Each path below is one point turned by a fixed rotation once a step. After each direction that follows a path, write how fast that rotation turns it, in degrees per step (0 if it stays still).
Each turn is a multiple of 5 degrees from 10 to 175, or 0.
Each row of a path follows its step; steps can be skipped.
Rotation 1:
step 0: [ 14  -9  -1  -2   1  13   1   4  -7  -7  -4  -1   2   3  14   8  -1   0
   6  11   5  17  13   4   7  -5   0 -15  -6 -14   7  21  -4   1 -10  -2
   4   2 -12 -12   1   2]
step 3: [ 10  -4  -3   2   5 -13   9  18  -3  -5  -6   8   3  -8  13   1   5  -6
 -12   3   6  12   7   6  -3   2  10  -3   4 -12  -4  15   6  -3   3  13
  10  -7   5 -20   1  12]
step 4: [  7  -9  13   2  -7  -7  -8  -2   0  -7  -7  10   4   7  17  -1   6   3
   6  -7 -12   4   3   9   4  10  11   6   0  -8  20  -2   5  10  -2  -5
   3  -8   4  -1 -23   8]
step 5: [ 20   3   3   8   9  -4  11   4   0   7  -5  -5  -1   1  14  22  -1   3
  -5  -4   7  15  -1   2   1  -3  -8   1  -4   5   9 -14  13   3   1   5
  -2  -5   4   4 -15 -16]
step 7: [  0   5  -1  -8  -1  -2   1  13   0 -14   3   4  -1  -6  10  11  -5   8
  21   0  -3   2   6  12   5  -1  -6   7   9 -14   4 -11  -4  -6  -2  -9
  18  -4  -2  -4 -20   9]
step 8: [  7   0   5   2   6  17  13  -2 -12   3  -4  -1  -3   9  16   2  -2   3
   1   1   7  13   2   0 -16  -7   7   6   0 -13   6  -7  -1  -2   4   8
  18   4  14  18  -9  -5]
step 9: [ -2  -7  -5  10  -8  -3  -6  15   0   4  -2  -8   2  -9   8  -3   4  -7
 -20   3   8  13   8   0   3   1  -3  16   1  -6   0   5  -1  -9  -1  22
  15  -2   7 -12 -14   5]
step 11: [  8  -8  -7  12  -2   2  19   5 -11  -7 -16   2   2   3   5  20   3  15
   0  -6  10  17  -2   6   4 -11   1  -1   0   8  12   1  -4  -1  -2  -1
  -5  -1  15   7 -11  -1]
step 12: [  1 -11  -8  14 -10  19  -6  11  -2  -3   2 -16   8   5   4  10 -11 -15
   2   8  -7   6   1   6   8  -3  -4  -2 -14  -5   7  11   7   6  -8   8
  11  -6   5  -5 -11  -6]
Directions:
[ 3 -2  0 -2 -2  3 -4  2  4  1  4 -1  0 -3 -3  2 -1  0 -2 -1  1 -3  5 -2
 -2  0  1 -2  0 -6 -3  5 -2  1 -3  0  0 -2 -1 -9 -1  3]
115
[ 1 -1 -2  6  1 -2  2  0  0  5  0  1  1  1 -1 -3  1  1  4  3  1 -3  5  4
 -1  1  6 -1 -2 -1  0 -7 -3  4 -2  1  0  2  5 -2  4  0]
155
[ 1 -2  1  2  6  1 -4  2 -3  4  0  4  3 -2 -2 -3  1 -2  1 -3  1  1 -3 -3
 -3  3  0  4  7 -2 -2  1  1 -1 -1  0  8  3  2  2  2  3]
60
[ 8  2 -2  1  5  1  5 -2 -1 -1  1  2  1  0  3  0  0 -1  0 -2  5  1  1 -2
 -5 -4 -3 -2 -3 -3  1  0 -1 -1  5 -1 -4  1 -3  0  4  2]
135
[ 0 -3  7  1 -4 -7  2 -1 -1  0 -2 -1  2 -1  0 -5  1  1 -8 -3 -1  2  1 -2
 -4  0  2  2 -4  0 -1 -2  0 -1  3 -2  0 -2  1 -2  0  3]
60
Rotation 2:
step 0: [  0  -4  15  10  15   8  11   2   0  19  20  10  -5   1  -4  -1  12  23
   4   7  -8  -6  -5  -7   0  -2  11 -17   6  17   3  -2 -17   4  -8  -2
   2  -2  -6   5 -13  12]
step 3: [  0  10  -7  11   4   9  10 -20  20  14   5   6  14   6  -4  -2  -6   6
  -3   8 -13 -18  -4  -2  -1 -13  -5 -20   2   9   2   8   0 -15 -11   8
   1 -20   0  -1 -11   7]
step 5: [  1  11 -17  -2   8   6  10  -4  -2 -18  10  -1  -3   9 -16  -2   3  14
   4   2   4  -5   0  18   4   3 -12 -13   1  16  11 -10 -23  -5   6   4
  14 -18  -6   3  -8   4]
step 6: [  7  15  -5 -16  -7   8   7  -8   0   9  15 -20  -8   1   5 -12  -5   5
  -3   0   1 -10   0  -7   3  -9  -2  -6  17  18  15   4 -15  -1  -9  -5
  -2 -26  -6   7   1   8]
step 7: [ -1   2  -8 -15  16  -9  -4 -11   5  -6   8   3  -6  24  -1 -22   3   5
  -1  -3  -3 -14 -10 -13   8 -12  -2 -15  -2   3  -5   9   1   9   8 -12
   1 -24  -1  -2  -8  10]
step 9: [ -8  10  10 -14   2 -15   9  -7  -6   5  36   2   3   9  -2 -10  -4  14
  -5   4  -1  -8   0   3   4 -11 -22   2   7   3  -5  -6  -8  -8 -11   9
  12  -6   2   4  -7   5]
step 10: [-12   6  -2 -21   7   5  17 -10  -5   5   3  -6 -19  14  -2 -12   4  15
  -2  21   7  -1   3  -2   9 -20   1 -16  -7  12 -15   3  -8   1  -7   6
   4  -2   7   1  12  -1]
step 11: [  1   4  -5   6  17   6  12  -2  11  19  10   0  -5  12  11 -10  15  11
  -2  -8  -7  -6 -13   7  -3  -4  -3 -21  12   6 -11   7 -13   4  -2   8
  23  -8   7   4   6  -4]
step 12: [-20   0  -4 -13  12  -1   4  -3  -7  15  17 -10  10  11  -3  -8 -13   1
   8  -6  -9  -9 -13   7 -12  -3 -13 -22  15  18  -2   8  -7  -7   4  -1
  -7   7   1  -4   7  -2]
Directions:
[-6  3 -1  3 -4  2  1  2  4  4 -6 -2  4  1 -4  0  0 -2 -4  0 -3  2 -3  4
  2 -3 -2 -4  2  2 -1 -1 -1 -2  2  1  0  3  4  0 -1 -5]
40
[-3  1  2  1  0  7  2  3  1 -2  3 -2 -4  2  1 -1  6  3  0  1  5  2  0 -3
  1  2  3  0  2  2  4 -3 -6  0  2  0  2  1 -1  2  5 -4]
70
[ 2 -4  0 -2 -1  2  1  3  2  0 -4  4 -3 -1  0 -3  1 -5 -1  2  0  5 -1 -7
 -3 -5 -3 -3  0  2  2  1  3 -2 -4  2  4 -5  0 -1  1 -1]
95
